One vector is turned by the same rotation once a step. Each row is the vector after some number of steps, and that number follows the row.
The counts run from 0 to 320.
[200 169 126 148 125 174 123 103 128 103 126 140 131 139 173 136 124 149
 117 142 211 164 142 140 161 119 141  71  92 152  84 150 121 108 131  82
 113 137 135 103 155 134 114 106 113 142 139 167 155 137 140]
58
[129 143 134 135 114 134 147 169 156 162 103 162 101 118 100 112 155 176
 122 130 135 110  84  81 110 162 131  95  96 171 136 176 107 120 194 164
 144 131 118 127 156 110 162 163 122 121 100 160 141 135 110]
87
[124 107 112 108  81 103 144 101  67 128 106 162 128 122 146  89 116 170
 126 133 130 116 120 157 130 176 115 112  75 138 192 123 119 142 134 145
 117 137 103 162 144 143 176 175 115 115 115 132 138 124 155]
98
[ 91 126 134  96 144 131 154 122  61 138 134 110 127 140 107  94 124 164
 138 100  98 122 153 120  94 105 105 141  96  98 198 120 114 171  77  98
  73 106 145  94 141  86 131 130 117 130 144 126 109 127  95]
137
[167 143 147 161 192 143 149 116 111 107 130 120  97 162 130 139 147 114
 132 127 117 160 136 133 131 101 133 111 177 131 102 139 146  92 118  78
 115 123 148 114 172 137  74  64 138 134 153 175 118 111 100]
203
[133 136 127 142 156 116 175 148 130 149 100 137  65 158  94  84 141 153
 125 103 105 129 122 101  97 166  95 101 172 158 130 172 122 141 121 148
 109 148 163 111 127 121 116  85 108 134 154 169 140 121 106]
146
[155 150 115 139 116 112  87 148 149 170 126 106 132 127 165 117 117 114
 152 122 155 155  95 117 136 136 140 102 120 168  69 168 111  99 145 123
 133 118 150  85 119 130 111 102 127 130  71 193 162 169 153]
274
[ 94 114  72 149 159  95 183 171 111 104 126 106 132 139 113 141 181 144
 144 123 143 114 134 126  90 104 169 112 100  98 137 143 133 107 125  80
 114 153 108 122 177  96 149 109 148 144 128 138 143 164  83]
212
[119  96 124 133  99 135  75  95 139 141 152 152 184 119 149 130 186  93
 133 137  96 134 116 148 128 120 142 140 144 130  95 135 120  84  99 141
 160 107  78 156 155 144 116  92 127  85 112 174 164 176 164]
35
[126 101 112 141 112  93 129  95 116  85 116 125 131 152 118 112 170 126
 129 123  86 135 144 183 127 141 127 135 192 103 113 126 138 104  69 135
  98 140 123 152 157 141 106  81 139  96 167 167 131 166 141]
185
[133  93  96 142 113  99 133  90 127 111 117  68 136  97 157 140 126 127
 154 147 140 144 146 185 149 150 140 108 157  96 129 145 132 135  99 121
 103 123 164 145 140 212 143 140 124 147 143 113  98 171 134]
189
[133  85 124 107  74 158  91 126  93 148 119 115 148  82 161 138 138 122
 167 129 122 123 119 147 143 129 138 105 109 134 143 101 151 140 113  84
  87 107 119 171 184 163 144 135 114 103  98 106  87 127 127]
44
[118 122 101 108  99 116  97 198 127 150 125 124 132 132 129 104 164 143
 169  99 126 135 109 111 101 114 147 113 101 144 123 149 128 100 128 107
 100 124 113  94 171  54 114 106 156 104  87 174 138 179 132]
271
[136 133  98 134  97 112  97 203 132 146 107 121 108 130 131 108 146 142
 168  98 123 113  95 105  93 122 140  92  92 152 121 148 136 105 142 103
  75 124 121 112 185  74 130 126 157 113  64 156 130 148 128]
270
[154 145 151 115 146 171 182 109  72 139 151 170 129 137 147 113 115 158
 110 125 167 143 134 115 132 115 125 106  73 143 178  97 129 140 136  69
 116 125  86 107 146 106 145 122  93 128 140 145 143  86  94]
79
[157  89 125 125  87 140  99 109  75 127 122 121 142  87 182 134 123 111
 150 136 120 111 130 151 148 125 139  89 107 132 141 100 154 132 124  80
  79 101  99 170 165 172 135 131 109 107  93 130  85 109 144]
43
[105  97 142 105 141 138 126 175 134 161 154 159 157 101 111 127 193  83
 129 153  73 124  90  97 104  62 152 129 133 108 106 121 129  89 157 100
 147 119  90 149 143 108 134 116 139  89 134 146 145 112  94]
234
[134 120 128 108 121 157 162 174  71 177 133 151 118  97 155 111 112 123
 131  96 140 121  91  93 116 132 117  94  91 160 157 114 136 164 153  83
 106 122 105 150 138 111 163 132  77 127 117 148 110  86  94]
81
[137 133 150 126 137 137 115 161 162 150 144 145 132  87 129 141 144  76
 127 169 100 127  89  93 135  83 141 102 145 127  61 151 100  88 190 118
 158 124 111 148 124 162 132 122 125 116 108 162 141 107 120]
236
[166 139 105 174 148 104 157 106 159 142 122  86 108 142 154 130 159  83
 138 131 152 158 131 126 131 135 150 115 167 141  91 195 125  97 134 117
 132 139 166  91 119 184 125  77 120 159 113 166 148 154 119]
0
[127 122  90 145 129 132 119 123 175 118 149 160 163  88 120 128 190 120
 119 168 124  90 132 106  94  89 155 111  86 115 110 138 119  89 154 139
 136 122  70 141 172 118 144 148 152 132 106 136 178 127 125]
30
[145 127 164 113 109 176 184 107 111 169 113 168 139 152 151 113 135 163
 130 149 160 173 127 136 147 161 130 111  91 179 176 148 114 151 140  91
 134 114 128 100 164 133 168 124 107 128 138 106 120 126 103]
77
[153 146  94 151 162 128 179 128 132  98 130  91 120 104 155 156 129 119
 117 139 199 150 136 133 142  82 153  87 117  97  97 151 131 113 149  60
 106 136 141 113 142 151 142 126 115 175 159 134 133 146  77]
209
[131 181 156 147 189 131 152 115 151 129 145 115  82 135  74 111 127 163
 113 113 107 143 135  75 110 115 103 106 125 121 113 154 103 137 143 152
 129 120 165  76 126 115  93 118 125 147 140 166 162  99  97]
144
[136 144 145 155 163 112 106 111 121 139 147 126 124 125 149 151 115 184
 138 112 135 129 113 108 122 128 144 130  64 153 131 117 105 120 159 131
 164 121 102  91 163 120  95 106 131 136  58 197 142 127 137]
69
[128 119 108 130 122 128  98 150 108 128 155  74 146  88 180 150 110 140
 148 106 182 125 105 114 137 124 140 105  62 118 114 113 124 143 133  88
 103 115 120 121 134 114 143 138  87 143  88 177 139 163 123]
64
[138 143  88 126 124 129 133 108 140 129 153 132 154  99 135 113 133 136
  93 144 150  91 128  86  91 106 136  98  38 122 145 132  92 126 147 171
 124 125  93 108 128 122 159 187 118 144 109 148 196 115 147]
305
[119 133 160 157 152 131 154 133 169 134 102 139 111 167  97 140 179 159
 157 148  95 160 155 136 121 108 141 121 173 123 118 173 136 103 121  93
 145 120 155  90 191 134  97  74 175 120 146 123  99 145 101]
201
[116 114 118 124 122  98  71 123  95 120 154 128 162  98 143 123 138 129
 133 134  84 101 115 148 111  79 165 127  72 110 146  83 135  70 147 125
 126 124  65 130 163 117 110 132 161 105  80 150 134 113 144]
251
[126 119 121 125 133 151 163 154 110 124 140 117 147 138 150 145 172  89
 135 133 168 179 133 130 146  88 153 127 164 101  94 154 136 123  99  43
 104 126 159 112 139 127 137  92 119 135 191 118 133 181  85]
207
[100  95 128 107 116 124 148 187 116 168 132 162 124 102 109 130 167  93
 136 143  72 104  84 102  90  92 149 128 125 122 122 127 139  98 154 102
 133 124  91 152 164 111 152 122 141  98 110 135 116 115  83]
233
[116  97 158 120 124 118 115 135 109 180 116 140 122 154 151 141 144 169
 156  99 104 142  84 117 133 175 135 133 118 186 151 134 116 146 142 119
 149 124 118 106 167 112 115  74 117 101  71 200 108 151 146]
71
[143 104 100 116 116 156 166 137  98 144 133 177 153 119 144 100 184  71
 117 140 126 110 136 125 107  90 142 111 130 121 138 116 152 106 111  76
 100 130  80 168 151 122 159 127 116 105 149 125 156 124 114]
24
[104 139 176  93 103 143  84  94 156 145 138 164 138 106  87 113 134 184
 125 161  63 126 131 114 133 108 114 114  74 106 146 124  75 131 130 177
 151 104 132 114 157 122 124 179 144 102 122 129 135 106 143]
105
[131 135 141 124 130  88  96 102  87 141 126  92 101 144 134 101  86 156
 143  84 109 153 120 137 149 166 101 129 162 137 135 131 111 144  94 152
 100 128 181 109 105 150  88  99 116 123 128 203 119 151 163]
129
[114 104 177 103 114 140 113 124  94 188 142 144 154 171 149 127 147 154
 151 112 107 171 106 130 128 162 124 148 114 168 142 131 113 149 116 104
 165 110 109  90 167  98 114  75 113  99 101 187 128 154 136]
72
[110 154 118  98 119 122  70 130 151 106 148  90 140  95 110 111 111 159
 125 115 134 132 131 108 127  89 117  99  99  80  94 138  94 132 103 168
  95 116 159 112 117  88 108 176 131 123 138 172 164 179 140]
122
[161 108  81 167 163 103 182  90  66 115 161 107 133 149 169 126 133  93
 107 114 145 136 148 153 107 103 154 126 126 124 136 120 162 102 100  91
 115 148 102 105 128 144 123  80 116 169 129 161 170 130 126]
4
[109  96 158 111 115 130 168  93  92 164 110 141 124 131 123 106 143  88
 114 138  71 133 135 142 146 135  96 131 196 121 132 132 127 151  99 136
 128 117 152 171 116 184 141 109  99 110 183 111 106 108 115]
168
[116  87 149 123 151 121 180 102  77 148 151 161 149 168 169 131 162 109
 127 136  92 154 114 176 118 128 147 173 155 132 160 121 133  95 129  85
 175 136  96 113 143 148 128  68 125 111 152 147 136 135 116]
223
